128 stands for zero in the data rows.
Every row has a hidden score. In each pair, how much higher is the second row's than the first's? 15 means about the same, 30 much higher and 0 much lower. The score is a weighted sum of the row's numbers plus the product of two more (or one squared), each taken from its middle value.
[163 127 140  95 129  94 141 172 132 140 157 153 161 131  62 133 152 102  63 123 138 143]
[111 156 106 174 134 189 145 132 129 129  79 132 124 152 108 141 130 111 135  97 136 141]: 22
[184 119 161 124 125 126  71  82  95 124 112 106 119 107 113 135 148 198 128 140 102 156]
[118 146 158 163 142 100 148 110 108 126  96 168 115 130 172 129 136 133 153 140 140 148]: 14
[137 180 135 147 125 122  99 150 159 130 121 213 152 159 106 144 115 126 143  93 148 157]
[125 155 143 175 158 145 119 105 129 131 116 117  89 130 146 116 117 162 170 128 103 115]: 19
[124 115 133 138 126 180 118  86 140 138 213 137  86  81  94 139 161 125  92 155  82 109]
[148 105 134 120 124 143 101 131 125 133 127 131  99 125 116 121 152 134 148 115 121 146]: 15
[ 96 184 154  99  99  89 191 109 166 114 152 148 168 152 189 113  57  63  67 131 202 109]
[137 179 132 142 144 162 122 141 172 146 139 141 146 212 117 184 162 152 154 118 169 185]: 13
[107  93  51 112 165 178 138 171 166 175 108  40  98 179 120 217 165 161 143 113 103 154]
[111 133 117 146 156  95 159 187 126 139 159 143 227 189 175 138 183 141 167 170 166 166]: 8
[139 155 125 156 139 141  94 123 148 119 110 145  90 145  88 156 138 138 154 125  90 120]
[115  44 135 104 108 127 128  92  73 140 168  83  63  42 135 144 163 128 114 157  74  91]: 10
[108  91 116  96  89 106 208  94 102 101 104 132 116 136 184 118 109 106 116 129 136  81]
[112 148 125 147 138 145 167 120 146 144 138 126 115 129 130 151 118 139 152 127 105 122]: 15
[ 90  81 120 137  97 145 128  67  89 102 143 123 103  54 173  94 139 140 142 185 138  94]
[ 93 154 118 100 121 107 169 138 135 127 134 122 179 130 146 125 104 142 135 125 163 120]: 14
[222 135 191 141 144 143  75 100 106 124 115 146  49 164  98 159 183 165 179 140  87 162]
[ 87 111 144 146 150 144 200 192 121 143  98 105 223 113 167 147 111 131 143 131 107 112]: 11
[160 207 169 150 117 100  65  79 163 126 138 187 102 155  85 138 117 150 161 107 110 118]
[156 147 138 163 118  94  88  91 128 113  96 185  92 110  89 101 107 155 121 104  83  83]: 12
[161 189 170 173 127  70  74  71 142 110 133 208  76 144 119  70 119 170 174 124  69  82]
[141 146 148 107 121 100 125 145 107 102 102 115 201 120 127  72  72  67  54 101 168 131]: 12
[206 109 199  91  87 107 135 148 110 121 149 209 146 145 156 146 131  71  81 125 178 164]
[135 104 123 157 124 159 114 114 129 136 109 167  62 120  98 147 137 151 175 129  99  98]: 11
[ 89 111 113 141 114  98  99  68 107 107  83 101  44 121 137 121 114 137 175 131 104 122]
[ 85  20 120 106  72  86 173 108  27  73 129 153 166  50 193 150 136  61  79 134 130  63]: 4
[154  90 154 145 127 112 100  94  82 112  70 138  87  59  68 101  71 164 140  95  64  73]
[ 97 102 126 149 119 191 155 146 132 119 191 128 188 109 159 102 142  93  86 175 153 120]: 17
[145  86 119 112  99 205 147 133 111 145  97 103 115 166 169 195 122 141 108  91  91  87]
[ 98 112 133 163 143 173 110 159 123 143 179 147 208 114 149 101 134 172 200 151 144 134]: 15
[190 158 154 139 106 123  79 124 144 143  92 117  84 132  80 144 130 190 151 103  77 118]
[122 119 133 150 147 166 135 127 151 168 177  92 108  84  88 153 122 145 118 126  89 120]: 11
[136 168 159 114 156 138 215 196 192 169 176 162 147 170 210 134 158  92  90 174 222 213]
[ 99 112 108 152 121 102  78 152 125 134  92 169 177  76 107  94  97 132 130  92 168 166]: 8
[184 141 159  97 114 111  76 106 130 137 148  99  93 141 120 172 179 168 169 131 101 161]
[119 125 111  90 134  66 113 153 139 100 150  78  95  76  42  57 150  72  88 144  90  97]: 12
[176 174 149 140 175 178 215 188 171 174 143  69 187 209 169 161 135 158 133 134 185 222]
[140 147 142 169 139 119  92  92 177 136 142 153  45 157 137 122 149 210 188 128  41  64]: 13
[ 99 119  99  93 125 213 169 119 152 152 213  46 128 139 159 224 212 157 114 166  73 112]
[191 202 172 146 164 161 126 177 177 133 143 130 114 228  78 176 187  93 118 133 113 148]: 14
[106 130 105 152 113  90  86 106 120 111  99 141  95  71  80  99  88 114 121  95 150 134]
[112  95 113  55 143  59 145 207 135 143 158  74 204 110  97  92 138  46  36 130 152 122]: 16
[182 143 119 113 161 179 124 136 134 172 142  26 111 161 104 223 194 176 148 141  57 167]
[241 139 221 111  98 167 148 131 112 124 224 148 142 120 137 133 181 167 164 158 159 140]: 8
[119 126 116 167 141 141  90  86 108 131 130 152  78  94  94 116 158 157 140 156  92 107]
[ 81  94  98 118 101  91 153 129 113 123  97 116 171 112 143  93 124 116 148 166 127  94]: 18
[145  84 173 129 130  98 108 114  88 139 140 133 102  72 133 167 160 115 119 118  81 104]
[144 120 143 140 151 126 139 203 148 129 128 108 189 110  94  75 124 150 157 131 110 105]: 14
[ 41  93  34  91 150  71 112 176 117  98 114  44 171 152 106 106 168  13  72 146 142 158]
[115 133 152 151 138 127 169  99  93 113  78  88 133 107 191 119  87 143 137 120 100 106]: 5
[184 189 188  61  79 115 149 102 151 113 208 186 192 152 185 138  91  67  44 126 250 200]
[112 130  71 132 153 255 157 184 172 167 193  29 205 184 154 219 187 165 125 183 151 191]: 14
[ 69 110 139 147 120  67 143  81 103 123  73 158  65 107 207 126 100 128 132 118 123 104]
[ 92  29  93  97 166 100 160 170  60 128 111  72 112  96 100 145 183  57 127 156  83 121]: 13
[125  92  97 141 121 144 186 111 127 135 154 120  92 129 140 106  96 130 149 156 115 118]
[111  94 106 128 119 150  89 108 109 113  51 114  66  86  86 134 100 172 146  95  63 109]: 11
[168 145 134 158 152 236 131 124 120 109  86  81 134 175 129 179 111 148 124 130 141 153]
[148 145 119 147 150 178 130 134 155 125 139  87  89 129 144 109  90 165 164 108 122 150]: 17
[189 104 164  53  66  70 134 109 100  83 109 183 167 109 127  97  67  71   0  91 207 100]
[106 142 163 137 128 116 195 173 127 142 154 183 255 176 237 156 143  87  91 169 171 151]: 20
[151 185 138 154 126 122  85 137 169 139  82 164 116 145  81 141 109 204 198  87  96 118]
[193 151 158 125 127 160 132 115 112 117 117 108  83 175  90 143 148 154 179 104  86  96]: 14
[ 63  93  79 191 172  91 108 191 105 148  32 140 159 130 140  97 105 111 154 105 135 134]
[ 71 117  90 119 135  57 131  88  77  83 110 132 127 142 137  75  83  32  71 122 162 131]: 28
[170 169 111 105 179 243 171 173 202 185 255  12 151 220 119 253 216 145 115 183 208 255]
[104 142  98 119 117  92 152  88 121 117  88 116 107 115 117 119  71 113 115 109 147 151]: 12
[181 121 120  67  86  87 129 154 128 169 161 172 133 140 158 133 168 136 140 121 145 140]
[108 156  96 171 135  98 130 151 168 201 167 136 155 140 145 128 129 142 162 130 172 221]: 25
[153 146 138 134 107 181 111 117 140 115 195 158 132 100 121 134 176 138 112 172 135 133]
[138 163 154 171 124 107  86 148 157 132  77 165 157  84 118 100  86 178 139  57  89 101]: 20
[124 122 140 117 124 125  86  75 110 114 112 132  93 108  83 144 101 170 155 104  96  89]
[126 200 119 139 122 116  85  93 154 136  96 149  69 129  91 157 113 183 184  82 103  96]: 11
[114 160 102 111 133 167 103 117 162 133 147  71  98 122  66 107 124 154 142 119  89  99]
[180 168 147 158 177 202 145 191 187 141 147 102 152 195 113 146 135 135 108  93 111 118]: 11
[181 162 143 101 138 181 109 171 130 148 221  31 211 147 113 180 184 146 108 156 158 215]
[143 126 153 152 116  97  82  88 108 101  88 200 114 103  84 104  94 169 146  82  66  66]: 13
[174 169 174 162 156 126  98 165 157 156 135 213 161 134  96 141 145 135 130 111 164 210]
[106 172 127 149 131  88 141 114 126 120 107 149 153 191 193 123 113 132 155 124 201 170]: 16
[116 173 169 181 171 127 160 114 146 134  87 147  71 146 211  83 120 153 177 143 143 149]
[ 74  43  83 174  97 151 103 121  75 131 104 169 138  47 101 109 103 153 181 113  86  98]: 4
[ 98  99  96 122 118 121 108 134 108 112 147 126 157 111 119 107 135  79  82 163 153 127]
[108  59 150  91 102 109 177 139 125 153 205 156 135  61 127 142 143  79  93 139 221 163]: 13
[ 74  52 113  94 121 103 234 190 121 146 113 113 200 122 201 105 115  97 121 123 130  89]
[224 129 182 109 142 119  99 160 103 113 115 119 184 166  77 119 119 154 130 106 116  94]: 12
[131 106 111 120 124 124 121 100  94 113  74 121  80 118  99 133 134 152 157 104 101 113]
[ 58 118  67 121 120  77 161 140 150 120 153 145 108  99 106  74 135  39  97 142 130  93]: 13
[ 81 133 147 169 160 119 174  92 115 130  94 105  89 112 183 112 107 118 166 154 123 110]
[192 163 180 155 157 185 121 174 174 172 138 129 105 141  81 163 140 145 153 109 139 161]: 16
[ 65 107  55 122 133  85 132 106 113 112  86  78 107 128  99  87 102 110 132 102  98  85]
[129 147  89 165 165 158 116 164 157 165  94 123 122 162  95 169 132 152 160 105 110 184]: 6
[176 182 139 169 127 174 109 125 171 125 122 142  91 164  72 171 140 150 139 109 126 178]
[163 136 145  93 118 169 116 141 146 152 160  99 125 158 119 178 145 131 134 128 114 121]: 9
[108 157 114 145 120 168 138 151 154 144 207 126 229 196 195 191 165 106  96 165 146 163]
[172 136 148  88 152 193 203 139 145 129 158  97 153 204 155 157 121 100  71 127 196 134]: 18
[119 130 119 157 119 129 140 133 135 136 157 139 162 108 117 126 133 136 144 135  95 114]
[166  84 170 148 144 198 133 140 106 146 138 100  83 119 126 174 179 186 187 150  59  88]: 13
[140 198 161 161 133 107  74  87 155 121  88 131  71 120  69 104  87 157 145  83  66  71]
[ 92 114  93  79 119 105 154 154 128 125 137  62 138 130 103 129 128  75 117 113 150 140]: 17
[132 161 160 109 116 106 197 145 141 113 164 184 180 162 204 148 102  68  58 105 224 149]
[104 159 139 167 133  98 143  98 128 111  71 136  94 161 180  82  67 117 142  98 111  76]: 20
[159 112 173 106  94 119 122 162 105 133 133 145 195  96 135 122 108 178 179 108 126 111]
[ 73 148 115 166 132  85  75 110 124 143  56 118 133 149 173  97  67 188 229  97 101 103]: 24
[ 89 132 139  58  99  73 198 134 105  83 134 127 213 113 205  82  58  24   0 115 223 104]
[ 73 133 119 148 137 130 158 108 132 132  98 120  94  96 176 127 177 164 165 148 113 118]: 13
[122 108  79  94  98 155 129 129 153 132 139  82  94 104  84 106 137 137 114 140  87  91]
[239 255 176 121 171 255 152 162 255 177 255  23 131 255 136 255 220 223 179 167 129 201]: 29
[110 108  75 122 101  94 148 104 115 120  85 135  99  92  97 105  96  98 100 122 129 117]
[190 135 157 134 116 135  69 103 123 125  88 147 123 182 102 143 119 142 114  69  80  90]: 18
[103 144 124 176 149 176 113 124 145 131 155 140  98  87 105  88 121 128 162 151 153 155]
[154 146 147 151 141 149 101 145 140 154 103 120  79 109 146 135 139 186 217 127 108 162]: 21
[129 177 126 161 117 142 103 124 174 135  96 137  90 152 107 182 149 140 149 109 156 172]
[148 145 146 119 100  87  92  60 103  84 104 166 127 105 106 102  64 115  56  92 158  86]: 10
[ 56  88  93 110 126  86 135 142  75  98  79 106 163  99 170 104 129  91 123 123  98  65]
[211 129 170  90  98 107  83  92 104  96 156 127 127 126  93  89 107 104  66 117 129  90]: 16
[134 107 124 217 146 143  67 109  83 142  52 139 106  96 111 102 102 218 229 111  88 133]
[153 147 210 109 108 143 191 162 128 120 202 206 255 132 226 100 121  41   4 140 255 167]: 12
[ 93 123  84 103 130 159 140 109 139 144 197  94 118 135 119 170 139 117 100 126 113 126]
[ 72 130 108 160 157 106 146  72 120 115 100 127  70 138 105 117 101 124 145 124  92  93]: 17
[102 149 120 102  93  94 184 100 128 111 124 154 124 108 143 106  77  96 115 134 129 109]
[181 137 150  93 150 158 184 180 145 147 178 101 156 180 135 162 201  79  94 158 207 246]: 15
[ 97 116  91 121 130 170 106 116 118 116 110  80 106 113 121 110 105 177 198 136  95 107]
[ 95  97  98  92  86  69 151 105  97  91 111 182 129  80 120  81  91  82  93 134 154 102]: 6
[ 82  94  99 132 137  73  94 145 132 132  99 111 140 107 170 105  95  86  69  84 158 152]
[144 128 118 110 116 142 114 158 122 137 107  80 137  80  67 119 138 135 108 119  78 107]: 8
[197  79 159 140 128 133 139 150 110 142 125 184 119 107  81 109 148 192 166 145  78 107]
[191  95 165 156 168 153 100 174 100 155  91 181 118 162  99 175 189 140 167 135 148 183]: 15
[178 122 197 107 136 107 122 111  87 109 131 128 131  94 146 130 115 161 149 123 140 122]
[103 107 102  78 106 111 178  88 116  73 157  82 107 137 203 108 116  57  37 173 222 114]: 25
[213 233 202 106 112 131  95 117 186 132 167 132 124 185 149 155 150 138 127 146 148 124]
[119 125 131 127 143 161 148 122 129 134 149 151 118 149 144 161 158  92 110 141 145 174]: 5
[ 96 117  86 141 149 163  88  91 136 111 184  81  73  80  74 105 115 126 130 151 106 124]
[177 124 143 158 145 168  95 117 125 146 105 175 110 192 101 175 140 172 172 127  84  92]: 6
[ 91 109 132 114 113 122 184  78 117 110 151 184  95 126 210  95 105  92 115 147 153  94]
[ 85 145 139 188 161 128 166 144 132 118 109 106 182 158 191 124  94 113 124 109 135 100]: 14
[210 173 212  43 107 104 141 131 159 133 197 234 182 214 171 169 127  56  37  98 238 168]
[225  25 213 120 130 162 139 130  51 157 208 176 106 114 167 195 234 141 152 168  72 140]: 14
[157 130 151 174 107 218  87  76 108 127 162 183  78 137 135 118 152 194 218 154 115 109]
[ 57 151 107 163 132  94 103 137 143 128  58 132 162  78 103  78  76 135 161 119 147 128]: 14
[127 143 109 157  95 119 114  92 129 103  60 170 103 114 110 117 104 170 153 105 107  76]
[103 129  87 113 141 107 145 190 133 141 116  97 150 136 171  97 175  91 146 152 158 191]: 15
[ 71 101  87 138 136  98  98 166 121 122  86 121 177 127 155  80  92  75 104 103 160 143]
[ 99 112  91 126 122 113  76 107 106 122 106 124 124  87  74  72 112 109 126 148 126 119]: 15
[ 97 177 123 130 115 122 175 101 140 112 109 132 104 141 184  91 132 112 144 154 132 101]
[203 178 179  89 148 164 199 178 178 151 214 144 161 209 186 191 156  90  25 109 205 179]: 16
[115 135  87 138 126 160 135  88 151 117 182  56  77 158 112 181 132 132 121 166 123 146]
[ 94 116 118 165 137 107  96  77  88 107  89 181  92  80  77 103  81 122 125  98  69  64]: 7
[107 127 147 128 140 137 193 123 145 143 152 106  99 135 183 160 162 125 145 173 120 102]
[160 131 155 140 142 122  90 131 105 141 124 133 108 104 105 166 164 143 146 100 116 201]: 13
[169 201 184 116 141 101 102 159 194 157 161 125 107 137  69  81 156 102 123 143  98 123]
[ 91 144 140 158 135  96 122  89  88 102 103 132 127 105 153  78  83  92 120 123 109 110]: 16
[160 125 106  78 128 119 145 128 138 109 149  97 138 173 131 103  90  79  59 146 191 150]
[219 129 198  75 125 148 172 177 155 135 204 113 171 160 155 120 142 115  79 153 195 149]: 8
[ 96 154 101 151 116  95  93 109 136 116  95 138  68 134  88 143 155  87 133 130 110 121]
[189 211 190 122 131 175 148 127 198 141 188 223 113 192 135 194 132 158 154 120 174 157]: 21
[116 136  94  99 140 150 140 122 137 110 122  46 101 159 133 145 142 126 125 139 110 135]
[111 102  84  99 117  69 107 167 115 111  84 117 147 110  75  70 103  99  88 108  93  89]: 4
[114 135 118 177 140 108  60  73  82 100  60 187  95 139 131  85  87 117 135 103 118 101]
[116 118 109  65  88  88 127 102 128 103 100 129 117 106 141  96  79 104  66 113 168  83]: 16
[106 151 142 163 157 115 148 141 141 153 130  93 185 169 204 137 132 140 143 115 148 158]
[164 143 141 136 116 111  96 128 116 134 110 138 150 108  64 100  54 115 100  72  96 108]: 11
[ 98 111 122  80  79  75 129 113 124  99 129 172 132  95 121  94  58  47  38  71 143  78]
[ 84  40  89 142 114 132 141 118  80 158 140 163 111  57 144 160 134 170 209 159 124 133]: 12
[134 128 154  78 102 115 133 115 104 123 156 110 129 118 177 142 134 147 137 148 152 115]
[166  91 146 154 158 152 115 144  77 151  72  99  93 112 111 176 149 156 161 115 113 184]: 17
[ 68 102  87  96 127  91 208 181 123 132  94  63 179 166 187 142 125  76 107 133 146 138]
[132  80 157  90 114 124 254 112  97 109 153  70 130 134 222 142 135  77  46 137 170  97]: 17
[ 38 108  83 143 165  82 139 165 140 131 137  95 142 177 166  72 136  87 147 136 122  68]
[141 132 124 144 152  84  87 117  96 107  97 122 125 103 111  73  80 118 132 103 155 154]: 8
[141 178 183 156 154 142 140  71 109  88  98 125  97 135 195 114 105 130 116 134 155 169]
[159 157 171 136 133 140 120 112 142 122 136 111  89 130 166 127 153 143 130 124 115 134]: 13
[149 117 130  86 136 120 130 135 121 114 231  62 147 123 112 131 145  90  77 149 179 169]
[172 125 143 115 153 126 117 165 137 153 131  74 134 133  96 139 174 146 112 136  76 157]: 10
[192 132 140  86 137 152 167 147 145 137 176 117 119 180 116 137 175 102 113 123 140 108]
[184 255 183 161 162 167 153 147 225 165 188 154 131 218 110 203 121 139 131  96 160 159]: 27
[156 125 147 182 127 196 104 113 100 117 102 150 108 113 134 114 132 146 135  92 115 118]
[122 144 122 138 124  69 116  91 104  91 113 153 122 176 200 107 123 116 156 164 192 139]: 18
[220 206 208 135 132 223 151 138 163 128 204 151 135 213 174 202 208 192 164 150 150 149]
[158 154  98 123 144 151 138 154 151 108 158 115 171 249  88 185 183  74  79 157 151 153]: 14
[134  98 142 124  95 147  70 105  94 127 135 159 126  78 129 130 175 143 142 153  83 112]
[ 73  97 126 157 153 109 161 115  96 157 143 136 103 110 175 161 147 159 190 166 104 109]: 16
[ 82 117  93 121 104  88 108 110 102 104  58 114 133  92 112  95  91 101 122 107  89 108]
[140 135 142 123 147 123 104 116 151 134 137  67  80 130  74 101 119 141 148 116  75  89]: 20
[ 80  84 118 104  84  79 130  77  87 101 117 171  99  59 173  73  84 105 124 113 118  64]
[185 150 204 119 153 139 104 143 152 167 169 150 132 124 106 180 146 185 183 119 145 215]: 17
[127 120 118  96 132  88 114 132  98 106 157 100 111 101  58  78 126  89 119 154  95 106]
[154 186 119 171 143 142 112 138 157 125 103 165 114 177  85 150 133 160 151  98  96 134]: 17
[144 121 133 129 177 133 133 179 139 140 150  88 112 130  63 118 195  63 103 153 156 201]
[141 124 109  90 115 112 120 117 139 135 108 109  96  83  97 119 130 151  94 119 102 109]: 14
[106  83 104  93 131  97 127 121  96  96  72 115 128 124 115  91  64 114  89  92 126  70]
[115 145 105 166 126 100 120 154 167 135 109 217 137 126  85  98  91 106 145 106 154 155]: 6
[120 115  98 138 119 138 116 120 142 127 106 136  88 138 129 119 134 136 143 154  96 112]
[ 94 137 100 110 106  85 187 128 140 113 126 126 191 167 143 108  85 117 136 141 204 133]: 18
[115  97 130 119 108 119 113  91 107 120 122 118  99  76 120 119 128 153 124 123  64  65]
[ 96  83 111 126 120 106 180 105  72 111  73 128  97 110 199  70  80  83  99  99 118  65]: 17
[ 94 106  97 106 116 128 203  95 131 125 112 118 100 161 204 111  77 100 108 137 161  92]
[ 97 123  97 159 148  83  95 118 134 105  85 142  62 108  88  61 100 129 178 130  90  92]: 10
[135 141 133 141 102  94  84  93 128 103  94 186 107 144  97 125 105 135 144 117 111  94]
[ 62  88 122 119 114  99 140 115 107 129  91 132 114  52 139 103 110 127 133 119  76  61]: 13
[ 98 108  97 119 110  66 144 111 110 105 134 195 124 107  93  70  82  67  67  95 151  82]
[116 143  87  93 150  88 148 159 125 114  83  15 149 126  82 102 145  75  85 104 151 174]: 24
[187 157 184 128  97 151  86 132 147 174 204 241 146  91 152 141 191 184 136 160 158 182]
[134  87  89 117 128 127  98 114  99 124 118  82 108 109  74 105 141 159 134 141  58 108]: 16
[ 68 126  78  98 132  81 116 186 139 122 131 109 190 108  83  87 139  37  73 103 200 192]
[220 180 204 156 132 164  62 100 157 138 147 177  73 178  99 154 151 212 215 113  78 110]: 15
[ 77  56 101 139 120 149 114 149  88 165 165 133 165  85 131 140 146 145 169 146 120 123]
[107 134 123 191 160 123 160 143 122 173 132  95 201 198 219 176 132 177 201 145 143 163]: 27
[140 126 145  95 102 107 105 122 127 117 130 155 167  94 117 117 119 131  83 144 152 132]
[247 195 225 152 178 178 133 138 153 128 146 104  58 184 104 163 180 144 142 124  82 147]: 27
[149 157 140 147 166 145 143 137 143 141 127  90 144 168 157 166 158 155 147 133 157 179]
[ 58  85  41 154 107  84  61  74  65 108   0 175  70 108 118 127 118 175 201 101 129 106]: 11
[ 72 105  97 127 114  96 145 104 120 131  77 145  66  90 141 103 106 134 168 119 107 104]
[ 95 172 131 150 135 103 139 135 158 114 133 129 178 168 174  97 108 123 155 148 131  99]: 19
[ 97 162 102 101  98  72 113 112 156 118 164 180 181 157 115  98  49  83  81  97 158 121]
[179 138 157 158 158 156  76 121 125 123 104 159  63 183  86 165 188 148 178 137 101 136]: 11
[246 180 201  93 112 121 109  98 140 113 161 123  98 171 124 124 110 182 151 135 145 117]
[110 129  82  99 115 123 182 139 132 119 156  73 141 168 169 155 176  95 110 186 136 148]: 13
[124 177 132 151 137  93  91 111 147 116 126 156 104 142  88 126 158 138 180 142 141 146]
[157 148 128 145 146 146 108 151 151 162  98 141  89 144  89 151 130 191 218 111  85 143]: 18
[169  93 151 120  99  63 122 114  81 101 100 180 150  83  84  75 110 119  91 129 140 100]
[150 108 103  89 142 107 144 163 121 122 134  95 146 126  66  97 166 101  87 140 121 144]: 24
[144 118 163 149 158 158 214 160 119 176 133  93 159 117 182 180 139 174 166 120 126 153]
[124 146 129 129 113 125  87 120 147 125 111 124 111 107  86 146 104 159 132 102  97 109]: 11
[110 119  95 129 110 100  78  93 117 106  63 116  61  94 110  90 120 175 189 128  71  98]
[156 169 164 171 142 131 109 139 141 147 100 163  86 152 129 166 179 185 236 119  99 180]: 19
[133 178 112 119 127 213 220 154 186 167 160  57 153 216 189 217 192 141 123 154 178 182]
[116 104 108 121 135 160 110 107 123 133 130 141 104 169 120 186 167 146 149 128  91  91]: 12
[113 133 113 131 126 128 163 125 127 144  83 127 128 157 160 153 104 161 163 138 142 133]
[ 51  98  60 130 166 123 107 177 140 158 123 105 160 133 138 124 131 128 178 127 123 152]: 19
[155 178 159 161 143 131 100 123 165 152 110 164  83 105  80 112 112 183 184 107  91 161]
[189 124 179 139 154 189 106 168 148 176 195 170 108 171 136 218 238 125 144 168 161 252]: 15
[100 139 114 156 141 179 120  94 130 133 149 119  96 116 135 145 184 149 139 176 120 137]
[172 110 131 191 133 155  93 117  91 116  61 196 102 148 103 113 106 160 137  98  86  93]: 13
[102  85  73 119 135 116 119 121 106 145 104  79 118 173 158 160 155 172 160 120  83  97]
[ 83 123 143 110 100 105 180 110 126 121 141 179 161 120 208 168 147 123 108 147 181 141]: 9
[ 97 148 106 116 130 171 203 131 158 129 182 102 126 191 226 163 150 106 106 160 172 135]
[ 70 139  86 145 133  79 181 138 125 113 108 143 186 159 130  87 103  72 123 135 152 136]: 13
[132 138 104 132 144 104 122 139 129 105 102  98 133 149 128 105 101  78  85  77 138 132]
[149 129 164 129 146 105 125 114 113 115 111  93 131  88 111 116 116 117  93 100 135 144]: 13
[112 121 117 128 130  98 114 138 127 123  91 119 141  97 127  74  87 128 129 121 112 109]
[129 157 167 122 141 125 143 142 148 111 111 182 138 157 122 142 119  94 107  97 163 122]: 13
[103 159 122  74  77  83 184 113 159 134 195 197 193 103 154  91  85  62  65 131 252 148]
[131 150 112 144 129 243 100 136 164 148 232 112 174 186 156 206 217 167 131 191 148 194]: 18
[ 92 145 103 120 117  99 149 142 117  97 109 142 201 100 111  97 109  85  97 123 192 152]
[188 173 178 143 131 166  96 126 151 135 135 167  67 174 101 183 148 162 180  95  91 112]: 18
[116 120 100  43  60  91 133  93 115  78 193 134 150  83 118  91  74  13   4 128 255 155]
[138 116  75 116 113 115 119 130 110 120  41 119 107 107  77 109 115 154 163 122 126 158]: 10
[228 178 195 192 138 160  41  98 131 128 109 169  79 181  76 144 124 195 172 116  78 107]
[106 151 132 198 175 135 105 128 136 139 130 111  77 119 158 113 138 136 165 126 117 140]: 11
[152 123 155 139 138  81 100 145 121 128 118 124 144 118 112  80 139 194 199 126  86  99]
[131 150  97  99 112 110  80 139 131 114  82  93 138 138 101 141 124 119 122 128 169 198]: 17
[127 154  95 146 164 199 109 128 154 110  85  26  81 202  83 208 137 160 138 133  85 126]
[147 116 111 151 128 101 106 143 153 136 111 173 103 110  93  90  99 176 154 123  97 103]: 10
[ 79 108 124 110 113  90 182 159 133 121 131 163 245 172 249 103  74  89  84 122 193 101]
[120  92 100 102 158 144 137 196 125 144 163  73 136 120  88 119 207  85 104 166  76 154]: 10
[ 84 118 100 155 107 101 114  90 119 122  88 172  75  96 135  92  99 112 156 105  86  91]
[124 140  98 110 128 168 181 170 149 148 145  42 152 166 112 180 152 106 118 150 201 211]: 14
[145 123 139 109  73 109  74  78  81 123 104 184 132  91 103 110 100 144 114 117 119 128]
[ 79 133 129 153 133 111 136  92 136 119  78 113  85  91 155 103  84 122 129  92 111  95]: 23
[139 136 164 128  97 141 118  72 121  99 158 190 105  99 161  87  97  99  83 125 161 112]
[ 90 139 117 150 125 153 105 109 119 119 157 115 160  87  96  89 127  99 118 164 111 102]: 14
[ 74  93  77 120 126 147 132 106 104 129 131  80 100  94  72 198 128 132 131 127  82 103]
[104 185 102 171 152 125 135 163 155 129  89  88 206 193 170 122  87 174 170 111 158 153]: 20
[111 150 135 130 128 138 161 129 123 131 173 162 200 158 171 171 127 122 112 140 129 130]
[106 154 130 174 150 105 104 119 122 110  90 164 141 173 188  94  88 137 162 124 145 145]: 19
[ 81 108  82  97 139 133 125 135 132 136 203 111 135 111  93 148 156  91 121 140 173 161]
[155 132 146 108 101 156 136  85 120 124 183 121 111 152 160 141 158 137 132 180 127 106]: 9
[160 147 183 135 119 128  87 138 139 131  81 135 151  91 124 110 110 204 180 102  95 141]
[140 187 136 133 156 149 190 139 165 143 152  43 133 165 154 164 154 172 162 141 158 175]: 18
[188 136 140  76 133 203 136 167 151 190 227  78 160 238 155 255 248 184 202 181 120 167]
[130 114 133 142 132 107  82  95 103 126 104 105 103  65  94 108 106 178 135 108  68  87]: 14
[220 115 168 132 132 167 122 124 120 140 147 141  91 166  71 143 142 181 166 132  86  99]
[161 152 162 165 130 255 157 129 148 164 180 142 120 149 179 170 137 185 192 132 192 175]: 21
[ 80 123  79  94 106 121 144 119 140 115  92  69 144 185 201 126  97 114 129 132 129  96]
[113 129 144 129 115 173 157  99 130 130 199 132 129  90 165 140 171 115 122 189 137 136]: 8
